In the rows, zero is written as 128.
Which row each row swaps with, under one turn or mirror:
The rows were stretched afterwards, more along some directions than others.
lufit: [100 121 150 104 148 142 118  83 110  91 151 139 114 137 148 146 133 106
 109 131 133 140 143 147 136 161 113 145 135 100 122 120  98 121]
bas: [107 138 124 115  99 131 106  93 130  93 156 103 113 155 119 126 120 106
 123 145 108 129 110 135 105 127 129 177 129 106 124 144 140 140]
rof: [133 132 145 121 132 142 128 118  93 127 121 132 127 113 108 142 124 145
 119 162 123 133 136 149  95 117 108 112 153 128  93  85 128 157]
dat: [134 120 123 101 144 120  81 119 149  99 143 141 123 111 141 134 105 128
 122  96 130 145 141 133 116 139 135 115 151 103 126  99 118 150]
kige: [113 122 128  95 107 120 135  98 120 114 159 108 111 152 128 117 136 104
 100 128 110 124 105 135 121 134 130 158 129 102 132 144 132 122]
zoki: [144 149 141 152 132 143 102 121 145 146 163 121  98 111 127 124 135 118
 140 153 107 138 124 150 117 140  96 138 122 122 130 130 140 139]
Vekud: [100 113 150  97 147 144 121  90 111  91 137 143 116 124 145 138 133  86
 109 135 143 145 143 128 135 139 109 143 125 104 107 124 103 106]
sifef: [143 126 159 118 133 141 106  99 103 115 126 151 140 118 124 151 123 139
 131 155 136 143 143 152 110 129 131 124 151  89 119 104 118 155]
muz: [120 154 121 132 125 115 124 130 130 118 143 142 138  90 130 105 123 125
 116 117 129 127 124 101 118 134 149 123 142 144 137 100 152 168]
fazik: [137 157 105 140 137 143 119 114 141 149 150 164 103  98 121 115 133 124
 101  94 132 152 168 168 140 141 130 130 145 118 129 102 131 111]
Gezil: [118 150 111 131 149 150 125 110 137 142 149 173 115 113 106 124 130 109
 105 105 146 143 172 152 123 138 132 131 129 127 120 109 132  82]
kepo: [158 130 137 137 123 150  98 105 134 119 155 135 132 124 126 125 156 117
 144 135  95 134 135 122 132 142 122 129 129 101 146 134 136 138]
ser: [160 132 113 129 110 149 115 107 126 129 147 119  92 128 120 124 144 128
 116 109 113 143 126 133 115 156 122 153 137 100 155 109 103 119]
kal: [111 168 105 137 124 138  82  88 158 117 161 132  89 144 138 137 112 114
 112 142 143 131 153 136 129 161 127 159 170 112 123  91 147 136]
safu: [111 162 111 145 145 143 139 118 129 151 146 169 116  96 115 118 123 114
  98 104 145 148 159 148 125 133 124 123 130 128 113  88 136  99]
kosef: [108 141 136 112 100 115 125  90 144 112 154  95 111 153 115 115 126 107
 123 151 112 129 119 138 115 122 123 175 139 109 117 148 145 139]
Zus: [138 132 107 109 130 127 126  96 136 107 117 129 118  83 124 115 129 129
 133 123 109 148 142 130 109 137 128 119 149 113 117  83 117 161]
Bafi: [111 140 135 115 128 138 102 101 146 119 149 120 105 117 137 146 135 105
 118 164 149 150 136 124 117 149 114 159 138 128  88 127 123 145]
riz: [132 118 135 131 114 118 132 113 119 124 165 110 113 146 145 124 137 105
 109 152 130 124 102 148 120 158 114 151 124 112 102 114 130 128]
Luk: [154 141 108 117 137 132 109 131 130 140 144 148 109 121 104 116 164 107
 134 111 106 139 139 139 117 139 113 119 150 114 152  89 127 114]
Ditel: [112 136 133 149 152 123 106  82 146 106 137 133  93 156 130 162 106 118
 122 132 132 126 148 138 141 125  91 165 148  99 119 131 133 137]
gos: [117 114 152  92 126 164 126  90 112  85 150 146 128 128 150 156 126  94
 102 138 128 152 125 129 122 157 119 143 123 104 122 117 105 112]
Kovuk: [116 152 135 130 129 110 110 137 127 117 145 145 125  85 132 110 123 125
 118 109 132 127 129 109 114 140 140 135 156 148 133  98 146 183]
biba: [132 157 143 125 107 144 104  94 150 125 152 141 102 140 126 176 133 142
 146 135 122 130 172 150 141 173 116 151 149 117 147 110 123 131]
soka: [104 130 143 106 100 123 115  85 135 105 160 111 113 151 128 128 119  98
 107 138 117 135 103 141 115 129 124 173 118  99 119 154 147 129]
lugum: [102 130 112 112 104 135 121  87 136 105 147  98  97 142 123 109 123 110
 116 132 121 140 120 140 109 128 137 164 122 107 125 156 141 116]
tatu: [109 134 135 109 107 135 132  95 128 106 147  96 112 137 125 118 122 105
 106 144 115 133  99 143 100 122 126 170 121 113 122 147 140 126]
duk: [101 109 151  95 137 157 123  93 111  87 153 155 122 138 141 155 117  98
  95 125 128 137 121 140 130 163 114 138 118 118 131 102 106 117]
lipu: [129 156 125 120 128 108 119 143 122 120 152 153 135  81 129 105 135 127
 115 107 127 129 124 112 122 138 147 128 149 141 132 108 135 175]
mifim: [116 126 151 113 128 146 111 105 143 123 167 115 120 135 135 147 127 116
  89 180 129 131 137 144  96 153 138 149 147  97 122 111 150 138]
nafeb: [115 134 122 109 106 123 119  91 129 112 148 102 112 152 126 118 124 106
 117 139 109 131 102 138 121 127 144 159 119  93 123 147 143 125]
lat: [105 133 127 108 107 123 107  74 142 120 120 118  98 153 157 143 116 126
 108 185 138 128 170 136 150 150 128 156 165  90 100 119 122 152]
nugib: [122 127 133 111 133 110 131 110 127 138 131 120 108 130 132 110 147 106
 105 160 147 116 130 112 152 170 129 125 178 102 125 109 113 119]
matez: [134 125 170 119 125 136 103 117 116 132 126 147 126 127  77 149 135 137
 136 162 120 140 139 143 120 127 104 124 149 126 137 100 154 160]
dozif: [123 151 109 129 134 142 146 125 128 155 144 160 122  94 126 114 120 119
  85 113 146 149 147 147 141 144 125 128 121 132 109  97 128  96]
Momol: [112 162 128 133 127 134 117 129 130 108 149 141 122  95 124 118 116 128
 117 112 129 121 127  95 108 150 148 145 150 153 149 110 135 170]
sen: [118 161 126 124 120 112 113 128 143 117 148 148 124  97 114 115 124 117
 114 118 121 136 137 105 115 140 146 129 153 153 148 109 157 170]
dubof: [152 143 148 111 138 127 133 137 137 144 130 145 137 105 122 165 140 119
 104 148 128 142 124 119 108 145 111 130 139 110 112 124 132 136]
Tak: [106 107 148 114 145 130 138 109 109 114 138 138 122 145 128 142 117 142
  81 140 137 128 103 139  98 134 114 148 155 116 101  79 123 160]
ravon: [116 129 122 105 100 130 129  90 127 113 154 100 109 158 117 126 128 110
 109 143 103 130  98 131 118 126 126 172 124 104 124 147 150 124]
Gof: [103 108 150  93 122 147 129  91 122  76 140 150 125 116 149 148 122 106
 110 121 141 155 148 139 137 158 121 133 130 112 122 115 102 106]
Disis: [126 149 110  98 130 132 112 123 140 129 171 158 134 107 121 135 126 133
 107 138 117 127 141  97 121 161 155 106 140 137 124  73 147 153]
fad: [113  99 140  99 131 150 132  85 116  90 129 135 123 126 140 151 119 123
 107 109 130 149 134 146 133 149 124 126 136 105 126 120 103 124]
penop: [114 107 154  99 133 154 124  90 119  84 132 142 129 124 142 144 120 110
 128 120 133 145 141 152 139 147 106 130 128 102 120 122  96 103]
vob: [122 162 132 139 128 121 108 135 126 120 145 148 125 106 118 122 132 123
 123 135 124 124 136 100 117 146 141 138 155 152 139 109 155 179]
lim: [141 128 104 138 121 119 117 104 146 124 143 118 102 131 107  95 128 128
 142 110 103 144 129 135 157 152 128 135 144 110 136 106 136 112]
Tesoz: [110 112 156  97 142 151 109  88 117  79 140 144 118 123 145 131 118 100
 108 126 125 154 126 132 128 142 116 124 134 101 125 113 100 118]
mibaf: [122 130 129 119 118 157 117  84 107 135 153 130  99 142 141 125 136 131
 111 172 128 124 160 133 133 164 134 159 149 105 116  92 119 134]
Fot: [112 124 132 100 106 125 118  99 135 106 153 102 116 155 109 129 119 115
 107 128 107 133 102 141 105 120 136 158 125 106 120 151 151 141]
kode: [135 147 119 128 113 109 139 102 156 131 155 143  90 137 114 150 129 132
 102 125 117 140 143 127 136 160 110 143 148 128 135  72 165 139]
Nur: [134 103 117  97 118 119 141 106 122 100 122 131 134 109 156 122 133 136
 133 116 123 144 126 109 140 158 129 136 137  81 106 102 106 141]
Piteb: [111 147 134 116 117 153 113  92 122 132 126 124  97 128 108 121 129 124
 123 171 111 144 181 138 124 141 137 119 185 100 126 112 116 126]
Mab: [111 165 135 158 132 141 117 112 125 119 141 122 141 112 129 155 113 145
 134 163 138 110 122 105 135 160 137 125 154 136 112 104 124 156]
Fanik: [123 143 106 131 149 148 125 118 139 132 138 168 115 110 121 117 128 127
 102 103 147 145 173 146 131 142 135 124 142 122 130 101 119  99]
Vunut: [110 132 129 115 101 134 125  92 136 116 152  93 112 148 123 125 120 106
 110 144 100 131  98 132 104 125 130 168 126 105 121 152 148 137]
Dobud: [133 168 128 121 125 132 118 134 142 115 160 148 121  87 127 115 123 122
 114 102 122 139 126 105 102 153 148 128 161 151 150 100 135 175]
rol: [106 131 137 108 102 128 123  87 128 105 157 106 114 155 124 129 128 102
 108 142 107 135 100 142 109 129 121 163 114 101 128 146 150 127]
basa: [112 131 141 108 109 141 109  97 126 100 166 112 119 151 130 128 123  95
 110 143 110 124  99 130 104 126 125 166 118  99 124 150 140 131]
lutu: [115 145 147 125 139 125  95 107 146 125 129 135 114  88 130 120 124 127
 112 142 143 157 146 123 152 126 114 130 154 115 119 117 135 134]
Mep: [123 133 105 122 140 126 122  86 148 113 137 130 108 144 156 147 111 147
 100 152 114 110 119  92 120 169 138 116 147 111 137 104 137 160]
Vonaf: [151 141 145 101 148 124 133 132 101 139 124 164 124 119 131 138 133 135
 117 132 123 143 120 128 134 129 104 125 141 116  85  82 133 155]
monu: [126 155 115 133 134 128 139 129 137 122 142 133 120 128 128 160  99 137
 137 153 138 125 122 112 132 136 102 135 153 130 112  91 110 144]
dud: [126 159 122 130 115 103 107 126 143 116 155 138 119  94 136 105 128 123
 119 109 132 129 135 113 137 158 150 139 159 143 149 104 150 179]
seleg: [121 157 145 114 115 110 102 131 138 102 152 137 133 102 120 121 127 128
 116 131 133 132 122 101 106 140 140 139 167 142 143 113 141 184]
Nam: [157 138 152 138 133 124 108 129 105 121 153 135 144  98 130 117 135 146
 136 118 124 145 109 136 119 111 108 136 140  86  96 107 122 160]
Feno: [130 110 155 122 117 146 127 117 129 108 123 109 129 123 102 135 109 142
 141 131 115 160 129 133 106 124 129 134 134 131 104 100 152 155]
pib: [134 131 127 136 162 119 114 122 149 151 126 116  95 123 130  97 143 120
 136 148 126 118 132 115 134 146 112 123 165 125 131 109 127 147]
birul: [125 142 104 118 141 122 115  93 130 119 143 114 106 139 139 109 144 114
 120 145 112 126 154 116 126 136 124 125 183  99 128  96 122 142]
sikel: [ 90 107 142 123 155 143 106  99 138 105 123 114 110 145 127 146 127 124
 109 143 170 130 152 125 109 138 123 147 131 123 104 129 131 147]
Fik: [134 166 129 121 110 144 132 122 128 149 152 121 111 101 130 132 132 122
 124 160 121 146 138 134 154 142  91 149 164 134 112 101 108 127]
mib: [136 142 123 132 126 166 115 114 163 101 180 114 109 131 164 150 131 108
 129 145 133 140 113 119 107 179 113 155 145 127 140 120  99 137]
Bozev: [122 123 161  92 132 147 111 129 131 122 151 127 117 122 129 109 130 112
 104 178 124 140 106 112 107 150 131 133 158 118 115  91 117 135]
Pizuz: [138 139 136  99 133 126 107 137 138 107 151 158 134 106 124 167 128 140
 127 139 131 149 143 131 136 121 131 127 139 105 114 103 112 167]
rel: [114 140 121 113 102 135 141  95 139 109 158  97 102 146 125 118 123 110
 104 128 114 147  98 149 101 127 129 164 129 111 121 143 133 128]
Pamor: [125 159 129 133 118 116 109 128 136 116 154 143 130  90 130 122 123 126
 112 115 121 130 113 107 112 145 143 134 152 142 151 100 154 182]
dapel: [ 99 134 117 112 133 129 142 110 117 140 145 133  70 148 136 122 147 110
 107 146 138 148 153 133 157 157  90 157 159 113 117  95 126 123]
Bezug: [109 128 117 139 138 142  94  70 152 119 122 116  96 149 136 119 135 108
 114 126 118 126 151 155 134 172 132 153 149  90 150 132 130 131]
makid: [136 150 131 126 128 126 106 125 133 104 143 151 120  99 120 116 119 126
 134  97 112 126 139 109 104 145 152 127 145 147 153 106 149 170]
Nog: [122 163 128 130 127 119 112 127 134 123 150 149 128  93 130 110 127 117
 117 119 125 127 137  99 113 153 147 135 148 142 140 110 152 171]
sipak: [147 167 123 138 113 122 109  95 162 113 151 141 101 123 138 145 132 130
 126 141 128 132 159 135 173 158 105 156 138 112 126  98 156 141]
nek: [136 151 112 132 132 138 149 123 167 131 151 130 125 111 122 125 113 148
 109 118 111 140 107 128  93 141 129 106 144 131 114  78 145 136]
Rig: [135 164 103 148 151 138 127 117 138 147 146 164 109 102 121 117 113 120
 110  98 142 150 163 144 139 124 116 128 132 116 119 105 124 100]
bovo: [106 112 149  87 141 142 139  95 105  90 146 146 123 119 135 129 131 102
 102 118 125 141 131 138 128 152 119 134 129 113 113 112 104 110]
supov: [124 154 133 120 130 118 105 142 130 113 147 149 126  87 119 113 123 121
 124 112 122 131 133  94 111 152 155 121 160 138 153 105 148 178]
nizol: [123 160 104 133 145 135 138 129 121 143 157 165 111  98 129 116 136 119
  92  95 155 144 158 144 138 145 127 138 133 131 123 105 110  96]
pezun: [ 97 125 146  98 103 121 121  81 127 113 152 106 115 155 131 131 121 106
 106 155 118 129 113 142 120 130 121 166 121  91 112 141 157 129]
zal: [134 164 118 136 147 127 140 124 123 156 145 157 115  95 117 109 136 131
  94 110 136 146 160 145 138 149 122 123 149 119 117 103 130 107]
dato: [124 141 140 115 115 115 114 126 126 118 137 132 139  95 114  99 121 125
 124 117 120 128 127 105 107 141 151 129 149 140 142  98 156 165]
fasom: [118 127 113 129 135 111 110  87 146 112 137 137 132 122 159 134 124 130
 108 121 136 126 143 142 120 127 119 112 141  80 119 112 140 146]
keka: [146 131 134 124 114 134 115 109 146 112 117 136 139  94 120 155 115 156
 129  97 111 159 137 147 144 148 118 120 129  98 157 116 140 151]
mape: [126 160 114 137 147 128 131 120 126 137 147 177 113  98 121 125 131 118
 100 103 148 146 160 132 147 131 115 134 128 118 118  95 132 102]
nir: [106 116 129 111 126 131 141  96 145 117 112 112 108 127 112 128 147 134
 111 178 137 146 157 140  95 165 132 139 174 123 108 122 142 145]
Kuza: [147 140 121 115 127 119 112 120 153 100 145 130 108 131 151 164 113 158
 125 138 117 137 107 116 147 134  97 138 147  90 125 116 116 167]
sav: [ 82 147 126 125 126 120 127  82 148 116 152 137  96 129 144 146 150 104
 114 159 136 135 143 120 166 186 111 157 149 104 141 101 124 127]

Swapped with Tesoz: Rig
Swapped with vob: pezun
Swapped with dozif: duk
Swapped with Piteb: sifef
Swapped with riz: Disis
Swapped with mifim: Mab
Swapped with Pizuz: nugib
Swapped with rof: mibaf
Swapped with supov: nafeb
Swapped with monu: Bozev
Swapped with dapel: Vonaf
Swapped with fazik: fad
Swapped with rol: Nog

